In the data rows, 128 means zero.
Here is a table of points, one per row:
[ 71 168 140 137 167 144  72 189  63 132 120 120  85  55 206 132  76 177
 118 139  83 134 176 136  77  80  81 131 125 134  83  70]
[133 124 206 185  87 122 170  76 177 231 128 187  74 170 184 220 166  72
  76  90  89 128 126 182 124 189 117 186  66 130 134 113]
[ 77 141 159 122 170 175 167  82  84 133  96  77 139 161 173 138 159  83
  90  82  81  95  89 146 120  64 149  78 139 169 132 192]
[ 78 174 124  78 156 141  70 138  78 140 138 123  75 123 130 128 127 128
 137  83  77 139 127  70  82  85  72 126  67 141 143  85]
[128  97  68 137 128 124  86  99 119 240  86  69 220 131 171  82 177 132
 124  55 134 139 135 126 169  76  91 178  57  85 227 184]
[113 141 123 137 167 171 185 135 145  71  68  82  79 171 167  74 124 136
 169  79  87  88  72 138 117 145  76 146 121 161 132 127]
[171  89 178 163  74 140 157 224  77 121 138 150 137 130 131  73 131  95
 140 170  82 125 143  72 229 131 145 118 159 162 116 166]
[180  93 134  73 133 125 121 180  70 154  83  87 138 175 173  75  68  75
  83  80 144 135  80 141 160 149  67 114 182 102 110 131]
[161  77 119 134  74  72 171 159  82  68 150  79 137  71 142 140  75  82
  76 126 140 140  91  88 158 122 119 185 183 181  68 133]
[126 127 148  90  83 180 143 139 123 130 169 135  83  71 131 212  79 216
 126  88 220  61 130 175 134 204 194 125  86  75 144 131]
[172 178 133 125 173 174 120  78 164 229 109  82 176  80 129 136 126 166
 134 173 114 151 192  84 140 181 174 110 141 172  82  81]
[175 176  85  97 210 159  58  85 184  72 140  93 131 136 171  84 129 168
  87 138  63  85 126  83  86 184 116 127  79 175  79  95]
[ 79 176  72 170 137  97  72 167  71 130 181 170  68 117 136 133 147 135
 155 177  80 170 151 114 153  78  95 128 163  95 172 167]
[139  72 156 182 120 130 174  72 138 117  79 136  70  67 135 131 223  85
  96  79  87  99 147  74 107 131 138 132 136 114  80 189]
[135 118  74 179 133 131 139  79 111 176 138 177 206  92  84  71 140 131
 172 211 220 171  67  90 130  89 121 190  84  81  70 181]
[133 213  68 106 131  87 160 167 176 128 167 219  86 174  77 170 104 120
 165 122 134 148 206 177  99  85  74 176 165 101 124 118]
[ 75 121 115  84 169 136 133 141  87 140  86 145 129 140  68 126 117 143
 150  78 116  77  80  84 133  79 131 127  83 130 149  80]
[218 181 131 136 165 172 175 143 175 165 123  98 243  83 124 138 137 183
 143 165 118  78 130 102 113 166 173 176 138 225 144  73]
[124  83 144  81 134  83  94 132 126 129  84 139 169  81 135  77 121 147
 128 130 131 124 130 131 179  86  85 181 132  76 180  71]
[190  81  78 153  90  54 130 128  72  76 168  88  78 133 196 138  81 173
 127 141 122 131  78 175 131 157 176  80  55 127 124  76]
[ 83 168 166  90 179  69 127 130  84  80  94 189 131 140  90 168 178  92
  88 138 177 142  94  94 144 144 166 118  94 137  91  78]
[ 77 188 173  84 102  67 129 136  90  77  86 111 132 144  92 165 183  97
  90 139 178 143  98  82 129 136 162 120  89 130  86  86]
[173 147 178 166  72 140 167 215  71 121  64 130 120 117 131 126 130  95
 132 233 143 122 139 142 212 129 133 172 160 173 180 214]
[192 130 135  78  73 178 140 132 171  74 125 177 119 168 184 125  95 130
 130 128 173 233  78 175 124  57 133 125  69 141 133 125]
[139  69 167 133 123 132 115  73 131 125  75 146  76  79  64 129 161 139
  89  87  69  91 140 133 120 137 126 130  82 130  85 146]
[165 171  86  79 211 160 131  72 176 126 131  88 112 126 177  79 131 163
  71 193 141  78 188  86  71 176 113 186 133 176 138 137]
[177 188 131 136 166 168 112  72 130 134 145  88  74 179 180  78  67 120
 144  89 138  69  62 139 133  77  76 138 134 164  82  83]
[ 76 119 167  85 181 139 118 144  82 142  93 133 126 138  77 114 173  80
  94 137 116 151  90  97 129 139 186 130  93 116  86  79]
[130 142 170 171 137  75 113 186 199 122  90 109 132 131  67 139 177 100
  63 186  79 122 112 198 179  89  83 120 114 121 122 186]
[129 144  93 127  89 132  84  79 114 128 156  69 131 124 124 125 144 161
 169 125 180 123 172 227 138 168 178  81 188  92 163 130]
[125 123 144 154  83 181 127 136 128 117 183 122 144 134 120 211  73 171
 129  72 157  59 128 118 132 208 212 185  74  68 133 181]
[167  72  61  94 140  73 127 174 142 146  83  84 123 133 127 139  74  75
  83  76 129 140  74  83 164 127 136 173 190 118 128  74]
[ 83 118 160  68 106 136 181  87  83 134 155 132 131 138  82 176 175  78
  86 150 121  71  91  88  64 116 166 135  97 118  87  83]
[122  91 169 177  70 135 113 140 186 120  89 129 132 129 128  75 179  90
  76 132  84 126 130 190 170  90  91 137 125 124  61 126]
[ 81 164  77 167 135  77 150 168 123 118 158 152  96 172 130 188  97 195
 159 119  78 168 208 162  98  74  87 128 159  93 114 173]
[177 115 222 220 187 130 200 168  78 224 138  86  90 136  71 151 117 160
 140 127 100  90 124  88 175  83  75 127 177 204  88 124]
[130  73 149 146  96  71 125 123 177 170 219 117 190 168 175 151  89 131
 213 159  93 152 150 154  72 124  82  77 218 155 201 173]
[ 70 143 217 176  69  72 177  80 133 231 131 124 137 124 141 169 159  94
  66  76  88 139 133 123 125 135 132 130 134 125 136  71]
[ 65  73 138 214  98  82 115 129 124 171 206 122 120 178 121  72 140 123
 216 213  93 165 156 161  77 192 142 102 152 159 211 162]
[144 143 148 158  95 151 133  62 111 121 220 181 121 102 115  76 134 133
 148 165  75 229  92 163  83 137  81  84 177  81 224 176]
[159  73 134  89 124 129 116 164 137  76  80  85 120 183 115  79  69  83
  81 128 143 137 150  72 161 125 141 182 173 183 188 123]
[116 132  65  81  79 163 121 115 130 141 112 143  77 124 175 222  86 172
 147  78 152 137  71 121 197 215 212 112 149 143  66 189]
[142 127 174 124 178 124 120 155 140 126 157 135 136 126 199 130 244  71
 153  73 149  79 142  72 127 129 130  64 129 114 124 128]
[139  88 125 128 135  81  81  76 128 127  95 146 166  77 134  87 163  77
 126 131 138  61 138 132 183  90  83 120 127  80 176 129]
[130 135  89 135  89 133  80  77 117 131 151  73  69 187 124 125 149 164
 173 139 187 120 169 217 143 166 182  90 187  87 169  64]
[168 137 153 210 114 130 210 169 148 178 129  86  22 126  76  87 119  79
 146 127 104  80 134  74 176  85  83  69 157 212  89 129]
[ 77  80  81 162  86 139 147 137 168 125 155 191 190 165 177  85  77 115
 157 165  79 151 173 157  89 146  83  18 160  89 158 105]
[151 162  84 200 120 134  81  77 104 116 118 165 229 144  81 135  81 125
 166 157 220 170 136  70  85  92 112 118  74  96  79 128]
[219 186  75 141 177 170 184 137 182 121 189  90 134  74 130  73 144 165
  76 115 118 151 128  88 136 163 182 125 132 152  89  83]
[132 214 147 124 126  79  81 163 120 125 169 216  90 176 137 140  99 132
 175  57 131 163 208 113  88 136 142 236 174 101 118 178]
[ 73 173  79 167 118 134 147 133 179 182 112 150 156  73  91 122  85 119
 161 214 227 162 114  76  74  85 119 122 136  84  82 181]
[179 129  66  76 123 184 119 169 123 135  81 135 171 228 214 195 140  83
  74 192  72 117 126  73 164 164 133 217 174 115 219 211]
[149 185 181  73 111  73 128  70  81 135 126 119 124 136  84 171 114  82
 141 137 111 132  80  76  72 124 175 117  83 123 144  92]
[142 131 142  85 121  72  25  84 184 131  76 119 167  92  80 133 121 136
 123 131 167 121 129 124 132  79 126 112  86  94 136  94]
[134 210 143 127 198  82 147 162 123 125 172 154  89 177  79 165  85 126
 106 124 133 178 219 124  99 136 131 175 171  67 132 122]
[143  55 143  71 130 133  75 141 117 137 117 124  85 132 126 123 147 181
 133  85 129 130 174 177  59 124 127 136 141  82  58 141]
[ 84 160 141 137 199  88  77 179 143  76 126 156 117  65  92 171  68  55
 181 172 167 112 118  83  82 134 186 117 128  82 140 185]
[ 76  82 124 135 168 176 185  81  81  69  85  87 129 184 168  97 168 154
  91 146  86  93  91  70 127 142  65  85 136  93 125 122]
[133  77  87 172  91  78 144 127 182 123 146 116 124 180 126  78  82 123
 164 170  72 163 162 156  76 123 160  84 159  73 164 117]
[ 57  80  85  80 178 148 135  87 130 136 136  95 123 132 172  69 121 230
  67 133 181  83 145 126 143 166 168  79  82 133 130 198]
[171  83  77  96  80 134 123 198 138  87 176  94  81  77  60 129 151 176
  66  73 185 142  70 119 109 219 145  72 133 137 196  82]
[129  76 134  75 140  84 102  77 186 114  80 131 158  23 139 149 183 142
 201 130 126 132 128 126 184  81  78 180 140  89 179  74]
[141 173  75 125 122  96  89 170 121  80 107 178  99 114  71 124  79 121
 109  70  76 110 222 180  80  88  89 116 166  97 126 133]
[ 82 165 118 142 181 121 129 146 126 134  67 181 180 129 139 174 131 131
 133 180 165 123  68 158  72 135 176 127  94 140  84 124]
[ 75 128 161 140 175 185 172  81  84  70  98  78 140 169 118 144 164  84
  90  83 143  97 100 147 122  71 134  87 142 178 143 131]
[168  69 130  55 131 121 188 132 123 186 187  91 125  86  77  74  75 167
 133 183 115 131 141 144 129 107 181 133  68 174  80  92]
[128 129  74 128  79 151  83  80 117 121 180  58 130 137  68 138 141 100
 181 131 121 121 183 175 143 127 120 138 118  87 112  76]
[140 134 166 132 173 115 174  73  80  76  93 159 139 177 125  73 163  94
  88  76 143  84  94 147 124  80 144  79 139 179 140 136]
[129 112 194  72 148 230 131 133 226 123 128 162 124 218 164 178  83 118
 133 127 177 240 136 172 142 129 113 119  66 139 128 175]
[ 63 124 141 138  68 193  76  83 232 120 136 175 173 130 131 122  76 129
 112 122 164 164 121 112 146  73 136 133 152  92  78  68]
[111  99 128  75  84  81 136 121  81  69 143  76 189  69 122 129 118  74
 145 122  66 138  85 142 175 193 114 185 120 135 163 136]
There is one direction along which these points spread out most. How far along it is each point below, from 0 to 99? 50 is the average, and the first point above lies past it. One standard deviation of the points above along it is 16.
[192 130 135  78  73 178 140 132 171  74 125 177 119 168 184 125  95 130
 130 128 173 233  78 175 124  57 133 125  69 141 133 125] 57
[132 214 147 124 126  79  81 163 120 125 169 216  90 176 137 140  99 132
 175  57 131 163 208 113  88 136 142 236 174 101 118 178] 78
[168  69 130  55 131 121 188 132 123 186 187  91 125  86  77  74  75 167
 133 183 115 131 141 144 129 107 181 133  68 174  80  92] 44
[ 65  73 138 214  98  82 115 129 124 171 206 122 120 178 121  72 140 123
 216 213  93 165 156 161  77 192 142 102 152 159 211 162] 82
[ 79 176  72 170 137  97  72 167  71 130 181 170  68 117 136 133 147 135
 155 177  80 170 151 114 153  78  95 128 163  95 172 167] 76
[129 112 194  72 148 230 131 133 226 123 128 162 124 218 164 178  83 118
 133 127 177 240 136 172 142 129 113 119  66 139 128 175] 60
[130 135  89 135  89 133  80  77 117 131 151  73  69 187 124 125 149 164
 173 139 187 120 169 217 143 166 182  90 187  87 169  64] 69
[129  76 134  75 140  84 102  77 186 114  80 131 158  23 139 149 183 142
 201 130 126 132 128 126 184  81  78 180 140  89 179  74] 51
[175 176  85  97 210 159  58  85 184  72 140  93 131 136 171  84 129 168
  87 138  63  85 126  83  86 184 116 127  79 175  79  95] 35
[ 71 168 140 137 167 144  72 189  63 132 120 120  85  55 206 132  76 177
 118 139  83 134 176 136  77  80  81 131 125 134  83  70] 55
[134 210 143 127 198  82 147 162 123 125 172 154  89 177  79 165  85 126
 106 124 133 178 219 124  99 136 131 175 171  67 132 122] 71
